Here is a table of points, one per row:
(-24, -26, -13, 34, -11, -44, 37, -49, 37, 0, -17, -25, -8, 6, 28,
 18, 0, 59, -14, 8, 23, -13, -38, 7, 2, -2, 40, -11, -8, 11,
 -1, -6)
(-24, 1, 26, 4, -34, -19, -22, 14, 8, -5, -31, -4, 6, 31, -1,
 12, 20, -16, 5, -4, -4, -1, 25, 20, 11, 40, 6, 11, -15, 0,
 5, -54)
(-2, -13, 0, -2, -9, 12, -24, 45, 11, -7, -26, 23, -5, 0, -15,
 -13, 11, 1, 7, -9, -10, -10, -14, 24, -14, -4, 33, -9, -42, 22,
 3, -32)
(9, -33, 5, -19, -54, 5, -9, 1, 7, -3, -36, 38, 39, -6, -17,
 4, 19, -20, 7, -20, -22, 12, -9, 6, 29, -19, 30, 2, -8, 37,
 21, -10)
(22, -31, -14, 16, 12, -10, 14, 3, -8, 48, -13, 15, -21, -20, -13,
 -24, 26, 2, -5, 5, 16, -1, 8, -19, 10, -16, -18, 50, -26, -45,
 -3, 2)
(24, -18, 29, -10, 14, -7, 15, -21, -25, 22, -17, -25, -28, -23, -5,
 -19, 6, 14, -16, -15, -13, 22, 3, -14, -15, -6, -24, 10, 17, -12,
 32, -22)
(-16, -28, -29, -5, -6, -13, -10, -19, 2, -2, 33, 15, -13, -30, -25,
 39, -27, -28, 3, 6, 31, 31, 4, 64, 27, 39, -18, -40, -4, -16,
 -16, 34)
(0, 6, 13, 2, -19, 0, -4, 26, 30, -21, -20, -12, 15, 32, -14,
 -6, -2, 8, 13, 1, -18, 37, 11, -10, -15, 29, 19, 35, -11, 0,
 44, -15)
(22, 63, 17, 14, -1, 7, 28, -5, 9, -22, 36, 45, -39, -17, 8,
 8, -26, -28, -32, 17, -32, 25, -25, 46, 58, -31, 0, -7, 35, -26,
 -20, -51)
(-24, -12, -1, -7, -37, -13, -12, 14, 7, -4, 27, 4, 7, -16, -7,
 -25, 11, 25, 12, -22, -19, 3, 14, 18, -11, -16, 29, 35, -8, 11,
 28, -16)
(-15, 24, 35, 11, 8, 19, 11, -25, 9, 8, -33, -19, 10, -40, 24,
 39, 9, -9, 94, -15, 27, -28, -10, 6, -28, -30, 16, 22, -21, -35,
 -34, -18)
(7, -12, 30, -27, -12, -7, 46, 18, 15, -19, 16, -34, -10, 41, -11,
 28, -17, -41, 7, 3, -10, 6, -4, -10, 9, -18, -3, -23, -15, -12,
 -21, 22)
(-42, -35, -14, 53, -1, -20, 7, -3, 11, 20, 8, -21, 15, -8, 4,
 33, 18, 24, -17, 15, 25, 20, -44, -32, 22, 1, 8, 3, 39, -4,
 0, -3)
(5, 19, 13, -41, -57, 12, -43, 11, -31, -18, -1, -19, -22, 1, 44,
 8, 9, 37, -29, 30, -15, -34, 6, -23, 57, 20, -24, -18, -30, -22,
 0, 42)
(-18, -7, -16, 18, 21, 29, 4, 37, 18, -70, -30, 12, 3, -31, 4,
 -11, 8, 24, -34, 44, 4, 16, -15, -3, -37, -4, -23, 5, 32, -2,
 -25, -3)
(19, -21, 3, -23, 10, -10, -37, -8, -2, 36, -10, -55, -13, -23, -24,
 -10, 5, -4, 2, 10, -8, 33, -13, -23, -6, -22, -1, 8, 10, -21,
 10, -29)
(30, 37, -39, -14, 11, -35, -27, 4, -32, -14, -47, -19, -30, -8, -36,
 -20, -47, 34, -3, -54, -36, -34, -31, 2, 23, 25, 17, 24, 41, 8,
 -25, 37)
(14, 41, 11, -28, 19, -13, -19, 14, 39, 9, 18, 23, -17, -11, -22,
 54, 39, -8, -19, 7, 7, 23, 12, 11, -19, -1, 10, -31, 33, -13,
 -19, 49)
(22, -20, 5, 21, 40, 6, -26, -3, 34, 14, 27, 31, -12, -19, 25,
 39, -32, 35, 12, 16, -47, -18, 10, -5, 21, -5, 0, -45, -37, -32,
 58, -17)
(9, -2, -9, -16, 5, 20, 14, -45, -5, 9, -15, -43, -28, -27, -36,
 -9, 5, -12, 1, 12, 22, 11, 3, -15, -7, -19, -40, 15, -30, 8,
 10, 3)
(31, -48, -35, -13, 7, 33, -31, -56, -22, -8, -6, -12, -15, 28, 67,
 35, -5, -40, 6, -21, -32, 9, 13, -32, -24, 20, 44, 32, 11, 3,
 -40, -12)
(-14, -4, -30, 40, -3, 45, 20, 19, 38, -2, -9, -10, -7, 4, 11,
 -17, 1, 24, -10, 14, 21, 24, -29, 23, -17, -22, -18, 18, 13, 27,
 -51, -21)
(5, -20, -3, -21, -31, 18, -17, -16, -22, -10, 25, 44, 9, -21, -12,
 -26, 20, 5, 11, 5, -21, -25, -2, 43, -1, -24, -4, 13, -8, 49,
 21, -3)
(49, -12, 19, -13, -17, -46, -15, -34, 8, -4, -1, 9, 77, 28, 20,
 5, -19, -24, -2, -15, 16, -17, -1, -16, -35, -32, -31, -1, -8, -6,
 -25, 16)
(-9, -22, -6, -1, 2, -45, -16, 5, -19, -4, 31, 38, -19, -27, -9,
 40, 2, 7, -15, -36, 21, 10, 30, 24, -23, 42, -34, -20, -20, -7,
 -27, -1)
(-11, -4, 42, 0, 7, 33, 13, -17, 19, 23, -9, 6, 11, 16, -26,
 -31, 19, 32, -17, -25, -39, -10, 8, 14, -16, 53, -8, -38, -13, 13,
 2, -20)
(29, -22, 9, 10, 21, 34, 4, 27, 11, -26, 27, 27, -18, -31, 14,
 34, -57, 20, 17, -3, 20, -49, 30, -40, 70, -5, 34, -36, 7, -8,
 9, -31)
(-44, -16, -23, -12, -29, 9, -4, 10, -55, 9, 23, 14, -2, -36, -14,
 -4, -12, -35, 23, -11, -19, -16, -17, 27, -16, -22, 11, -29, -17, 59,
 14, -17)
(7, 36, -2, -15, 27, -19, -58, -4, 9, -26, 32, -33, 6, 38, -29,
 -41, 9, 19, -5, -34, 4, -8, -24, 8, 46, 21, 19, 10, 2, 23,
 -47, -11)
(-32, 12, 30, -7, -18, 11, -13, 16, 9, -29, -3, 1, 15, 36, 11,
 0, 13, -1, 12, -2, -14, 6, 28, 37, 4, 18, 0, 28, -7, 25,
 31, -9)
(-35, -3, -11, 14, 5, 7, -56, 2, -11, -10, 10, 37, 37, 16, -37,
 -3, -12, -17, 11, 14, -8, -2, 12, 7, -5, 6, 38, 36, -23, 8,
 27, 1)
(-39, -9, -17, -23, 35, -13, 14, 11, 27, -20, 12, 18, -17, -11, 29,
 -8, -26, -54, -44, -23, -4, -34, -18, -33, -9, -32, -45, 23, -6, -3,
 10, -15)
(-19, 16, 0, 1, -15, 46, 24, -7, -7, 16, -22, 16, 48, 2, -6,
 41, -59, 32, 43, 6, 3, -16, -40, -6, -17, 22, -51, 26, 31, -20,
 -26, -1)
(31, -23, 20, -6, -23, -19, 3, 43, 17, 25, -11, 3, 7, 16, 9,
 -24, -39, -17, -28, 25, 27, -47, 9, 21, -36, -38, 26, -22, 50, -18,
 -6, 31)
(-19, 10, 11, -8, 27, 20, -23, 7, 0, 35, 45, -8, -34, 0, -10,
 12, -10, 38, 7, -25, 12, 4, 6, 11, -45, 4, 7, -15, -4, 52,
 -4, -1)
(4, 19, -4, -3, -19, -14, -10, 31, -21, -8, 27, -28, 36, 20, 30,
 35, 29, 18, -22, 16, -47, -12, -32, -28, 14, -1, -25, -25, -49, -27,
 -18, 22)
(32, -16, -35, 48, 7, -39, 10, -15, -34, -9, -25, -1, -21, -8, -19,
 -25, -1, 18, -1, 6, 4, 40, 28, -21, 8, -27, -17, -23, -18, 9,
 -15, 27)
(-5, -15, 5, -44, 30, -26, 20, -7, 9, -24, -18, 8, -23, 50, 24,
 -25, -2, -2, 97, 20, 8, -5, 7, 1, 25, -40, -31, -17, 7, -17,
 15, 19)
(19, -4, -7, -14, 10, 26, 23, 44, 19, 28, 32, 7, -9, -8, -22,
 -3, 31, 15, 32, -21, -20, 3, 16, -2, -12, 45, 17, -1, -11, 39,
 -3, 18)
(5, -28, 17, -31, 26, -18, 43, 12, 5, -38, -8, -21, -16, 51, -8,
 26, -32, -22, -30, 31, -21, -23, 27, 17, 12, -11, 11, 4, -14, -3,
 -23, 49)
(-17, -12, -28, 29, 2, -41, 28, 0, -8, 40, -4, -19, 25, -27, 37,
 21, 4, 15, 19, 49, -2, -26, -21, -3, 8, 36, -17, 15, 58, 19,
 -4, -17)
(-27, 59, -3, -8, -16, 10, 16, 17, 18, 55, 4, 29, 13, 52, 13,
 -40, -28, 5, 16, 13, 27, 33, 29, -21, -23, 15, 7, -18, 16, -8,
 -21, -14)
(-36, -10, 0, 1, -28, 1, -4, -6, 13, -29, 18, 1, 22, 34, -72,
 -9, 32, 1, 11, 5, -14, -30, 36, -26, -3, 8, 4, 4, 10, 8,
 3, -31)
(60, -32, 17, -1, 26, 24, 15, 1, -30, 1, 17, -24, 2, 11, -14,
 1, 6, -4, -6, 12, 45, 36, -31, 6, -7, 20, -26, 25, -16, 2,
 36, -42)
These points spread out most along one direction. Take the direction at right angles to it along which they spread out most. Go by this last direction. For each point below, how far along it does it lie, from 0 to 99? The average is 50, and the first point in the table lies past the average. One standard deviation of the points above along it is 16.
(7, 49, -59, -27, 10, 10, 12, -29, -34, 38, -32, -7, -4, -19, -11,
 -22, -5, -12, -25, 37, 23, 12, 4, -3, 10, -18, -20, 13, -31, -11,
 7, -7) 61
(28, 29, -10, 64, -13, 32, -12, -46, -30, 3, 15, -23, -35, 30, 6,
 10, 35, -54, 12, 8, -17, -51, -10, -11, -28, 4, 36, -1, 9, -24,
 17, 12) 51
(-36, -9, 24, -20, -20, -14, 13, -18, -34, 14, 34, 35, -1, -25, 20,
 -37, -13, 20, -8, 7, 6, 29, 21, 17, -27, 30, 50, -10, -31, -44,
 -16, 31) 44
(-3, 52, 13, 65, 27, -41, 17, 31, 13, -5, -26, -23, 11, -28, 5,
 -10, 12, -20, 5, -44, 1, -17, -8, 20, 21, 36, -19, 32, 7, 41,
 27, 32) 59
(-20, -9, -20, -8, 8, -11, -21, -26, 39, -31, -24, 25, -24, 5, 28,
 -54, -29, -40, 23, -10, 25, -9, -60, -24, -9, 8, -19, -25, -3, -20,
 32, 29) 49
(16, 33, 36, -39, 5, -19, 20, 2, 25, -8, 39, 28, -15, -42, -2,
 32, 20, -40, -7, 16, 24, 41, 0, -19, -3, 21, 28, -10, 20, 13,
 -9, 41) 35
(-19, 9, 40, 53, 18, -15, 10, -21, -53, 25, -21, 9, -13, 49, -4,
 17, 24, 17, -34, -2, 30, 29, 3, -25, 49, -36, 16, -6, 9, 33,
 30, 41) 51
(6, 35, -55, -47, 33, 40, 35, 16, -27, -11, -2, -11, 41, 21, 13,
 -5, 47, 9, -28, -64, 25, 0, 5, 13, -6, -3, 23, -8, 46, -44,
 41, -16) 54
(36, 52, -45, 27, -33, -4, 22, -25, -17, 8, -19, -6, -26, 7, 0,
 7, 13, 6, -15, 6, 7, 3, 43, -38, -7, -24, -17, -6, -26, -8,
 4, 6) 51
(5, -14, 34, 18, -7, 58, -1, 8, 21, 29, -3, -25, 36, -16, 5,
 -28, 4, 4, -23, -26, 12, 29, 26, 12, 12, -20, -30, 1, 44, -5,
 -4, 11) 64
(-2, -13, 26, 10, 37, 8, -23, 15, -5, -26, -16, -34, 53, -48, 41,
 -53, -4, -20, -22, 33, -27, -11, 18, -4, -25, -15, -14, -6, 14, -10,
 -31, -29) 58
